The rows of M fall into a few groups, which share some directions, and each row is roughly a mix of its group's hidden directions.
M, 109 rows:
[[-16 -28 -17 -23 -49   9  -1   7 -41 -25  18]
 [ 21  42  14  -9  28  28 -41   0 -28   1  19]
 [-45   7 -11 -15 -12 -24  -6  43 -25  -4 -36]
 [  2  36  18  -4   2  36  12  16   3 -33  51]
 [ 12   9  23 -15 -35  26  17 -50  -6 -14 -34]
 [  6  -4  17 -49  24  19 -34 -22 -23  29 -18]
 [ 24 -21  16   4  23  -8 -30 -34  25  44 -21]
 [-13  38   2  14 -41   1   4 -10  16  53  20]
 [ 23 -14  44  19  53  -9  13 -22  17  -6   6]
 [-26  21 -14 -47 -45 -13  -4  -6  -2 -14 -32]
 [-21 -35  31 -20  -6  41 -38 -20 -16  10   2]
 [ 17   1 -19 -28   7  12  43  29 -32  40  -4]
 [ 17  24 -32  16 -33   6 -24 -32  -5  -5  45]
 [-22 -37   2 -39 -30  15  -9  22  -2  36 -25]
 [-38  12   4 -48  32  25 -21 -21 -22  -2   4]
 [-28 -40 -13  10 -12  11 -18  37  22  33 -29]
 [  3   9   4  -7 -11 -27 -34 -49  33  29 -22]
 [ 18   5 -45  -5  10  -5  -9   4 -61  25  -1]
 [ -6 -40 -20  45 -29 -34 -21   5  -9   2 -20]
 [-20  27  50  -5  12  18   1  34  18 -29  22]
 [-27   2   3  43  19 -23  23  37  32   1 -24]
 [ 13 -19  10  34  20 -28  34  17  39   7 -31]
 [-27  40 -13  -7 -20 -42  21 -32  -6 -26 -11]
 [-34  53  18 -41   7   6 -16  18  14   8   1]
 [-31  -1   1  59  14 -43  -6  14   6   9  10]
 [-10  24 -27 -32 -25 -25  13   8   7 -47 -27]
 [-15 -14   2  54   7 -28  -1  11  35 -36 -13]
 [-41 -19 -28  -5 -38   1 -17  42  11  14 -15]
 [-21 -15 -10  38  24  -3 -12  55 -16  23  13]
 [-42  32 -17 -34 -11 -42  15 -22   3   0  -9]
 [  9 -26   6  11   7  57  -2 -12 -26  34  27]
 [  1  -6 -36 -35 -40   0  18  30 -16  36  -5]
 [ 12  10   2  -5  74 -10 -10  20  -5  -9  23]
 [ 13  17  14 -26  66   6  -4 -22 -14 -22   4]
 [  9  28   4  -9 -23  23 -17  16 -42 -50  13]
 [-29   8 -42  21   9 -44  34 -14   0  22   5]
 [ 23  40 -42  -8 -22 -23  12  36 -19  -6 -11]
 [ 18 -39 -22   9 -32 -11   2 -39  35  23  -8]
 [ -7  -5  46  -6   0   7  28 -20  13  57  -9]
 [ 25  17  20 -45  -1  50 -14 -10  21  11  15]
 [-23  48 -14   2 -22 -56   5  -5   8  10  -6]
 [ 33 -40  23  37  28  -3  11 -29  23  11   4]
 [ 27  28  29   1  56  29   8  -9  11 -17  10]
 [  7  -8   4 -28  45  29  -5  19  11  52  -1]
 [-39  -2 -10 -16 -39 -38  13   3   3 -17 -41]
 [ 25  40   3  -7  20  14  -3  62  -1  -8   9]
 [  2  20  34   4  58 -18  27 -19 -15 -14 -14]
 [ 15 -29  15  55 -18 -15  10 -11  23  34  15]
 [  4 -10  41 -50  12  23  -5 -22 -16  32 -14]
 [-41  -9  -7  28 -18 -42   0  28  25 -14 -26]
 [-38  28 -31 -14 -28  19 -14  38  -9 -17  20]
 [  6  21  20 -38  10  56 -11 -12 -19  10  27]
 [-45   8 -19  36  -9 -33  11  27   2  30 -16]
 [  4  44   1  28  18  -8  16 -29  -1 -19  49]
 [ -6  20 -11 -33 -42  22 -25  26 -30 -29  -5]
 [ 19  15 -15  50   3 -27 -17 -42 -20  -8  21]
 [-17  65  -3 -37  19 -17   9 -14  -1   5   6]
 [ -2 -27   9  23  42 -33  35 -20  13  21 -21]
 [-23  23 -14 -44   5  19 -18  29   7 -46  -4]
 [ -9  17   1 -21 -45  -9  22 -42  12 -26 -32]
 [-28  34  13 -14 -32  21   2  11 -17  53   1]
 [-25 -34  25   8 -29  17  27   3   1  51  -1]
 [ 11 -63 -16  36 -30  -1  -1  11  16   7   2]
 [-11   6 -52 -15 -20 -40   6  33 -17 -16 -16]
 [ 49  55  24   4   6   3  25 -14   6   1  -5]
 [ -9   6 -25 -36 -36  24  -6  22 -28 -33  26]
 [ -5 -30 -40  28  -4  24   8  54   5  10  -2]
 [ 18  49   5   6  35  29  13   7  30  29  14]
 [ 12 -13   2 -25  53  22 -17 -12 -14 -46  -4]
 [  8  20  44  12  43 -20  17  15  38   0  15]
 [-30 -64  16   6   2  17 -21  10 -17 -15 -19]
 [ 18  44  10  11  20 -33  19  36  33  -4  15]
 [ 14  11  27  -6  12  66 -23 -14 -14  18  14]
 [  3  45  23   4  55  11  -5   0  14 -31   5]
 [-12  28 -20 -50 -41  -4 -16  -5 -21  25   8]
 [-46  14  43 -14   4 -27  25  16  20  21  -8]
 [ -2 -30  25  13  41 -24   9 -11  29  35 -28]
 [ -1  -1  25   3  41  35 -20  11 -22  42  25]
 [-13 -64 -37  10   3 -11 -20   9 -21  -9  -1]
 [-20 -13   2 -15 -47  37  -6 -33 -26  18 -21]
 [-36  55  29 -26  20  -6  -1   6  25   4   6]
 [-13 -16 -26 -36 -20  20 -27   8 -52 -13   9]
 [ 37 -14  13  46 -29  14   3  32  31   0   7]
 [ 48 -52  -5  16  -5  28 -18   2 -22  -1  -7]
 [-31 -11 -48  29   2   1 -26  42  -8  10 -11]
 [ 48  14  10   1  20  33   0 -40  -6   3  35]
 [-27  -7 -17  11   2 -28 -27  36 -38  14 -35]
 [ 36   3  14  41  26  12  14 -21 -13 -25  40]
 [ 20  12 -49  35  -1 -49 -11 -14  -9  -4   0]
 [ 23  17 -35   4  11   5 -21 -42  25 -34  28]
 [ 32  39   2   0  40 -22  11  26  23 -31  11]
 [-14  11 -27 -24 -22 -33  17  44 -20 -15 -30]
 [  6 -53 -12  -9 -36   1 -22  11  12  20 -37]
 [-27  11  40 -39  22  47 -17   7  -5   3  -1]
 [ -9 -28  -1  21  -8 -55  27 -38   8  10 -12]
 [ 30   0  24  41  23 -32  19 -14  36   6  17]
 [ 26  -2  14  27  56   0 -22 -18  -1  37   8]
 [ 24 -36 -25 -26 -36 -12  10  32  20 -23 -19]
 [ 10  -3  41 -32 -32  14  -4 -22  41 -25 -14]
 [-36  31  44 -32 -13   4  19  25  14   0 -20]
 [ 17   5  -3 -44 -19  41 -13 -13 -28 -21  33]
 [-33  12 -30   1 -39 -33   6  35  -2  30   1]
 [ 10 -38   9  21  41 -15   7 -12  23  45 -16]
 [ -3  11  18 -26   1   2  54  -2 -43  32   6]
 [-22  16  -9 -32 -12  51 -18  19 -26 -14  29]
 [-19 -39  12   1  20  35 -30  45   7 -10  14]
 [-34 -12   7 -26 -42  -8  29  22  24 -26 -22]
 [ 11 -19 -30 -28 -43 -18  10  -9 -49   1   9]
 [ 23 -30  31  20  -8 -11  11 -43  43 -10  -5]]
Here is one row from each group, named. Which group is each of the other rows in?
[-57  29  -8 -20  -6 -22  11  20  30  21  -1] => <99>
[-45  17  36 -14  17  -1  -1  30  34  -3 -29] => <114>
[ -6  39  35 -26 -17  55  -6   4   9  -1  -4] => <29>

[-26  23  54 -29  28  17   5 -15  25 -10   0] => <29>
[ 41  29  24   1  25  21  13 -37   3 -14  32] => <114>
[  0  18  30  11  -4 -36  38  21  -9  45 -16] => <29>
[-18  17 -22  22 -21 -57  16  21  24 -12 -16] => <114>
[-34  -6  34  -6 -31   6  14  -7  15  55  -4] => <114>
[ -2 -14   4 -51 -16  44  28  30  17  -7   0] => <99>
[-23  -1 -27   8 -10  24 -14  41  23  50  -9] => <114>
[-21   9  -7 -42  -6  31 -16  44 -16 -30 -16] => <29>
[ 22 -41 -35  13 -38  13   5  12 -34 -21  -3] => <99>
[-20  29  19 -16  35  -3  -7  -1  49 -26  26] => <29>
[ 30   4  27  -8  35 -28  -5 -52 -11  10 -16] => <114>
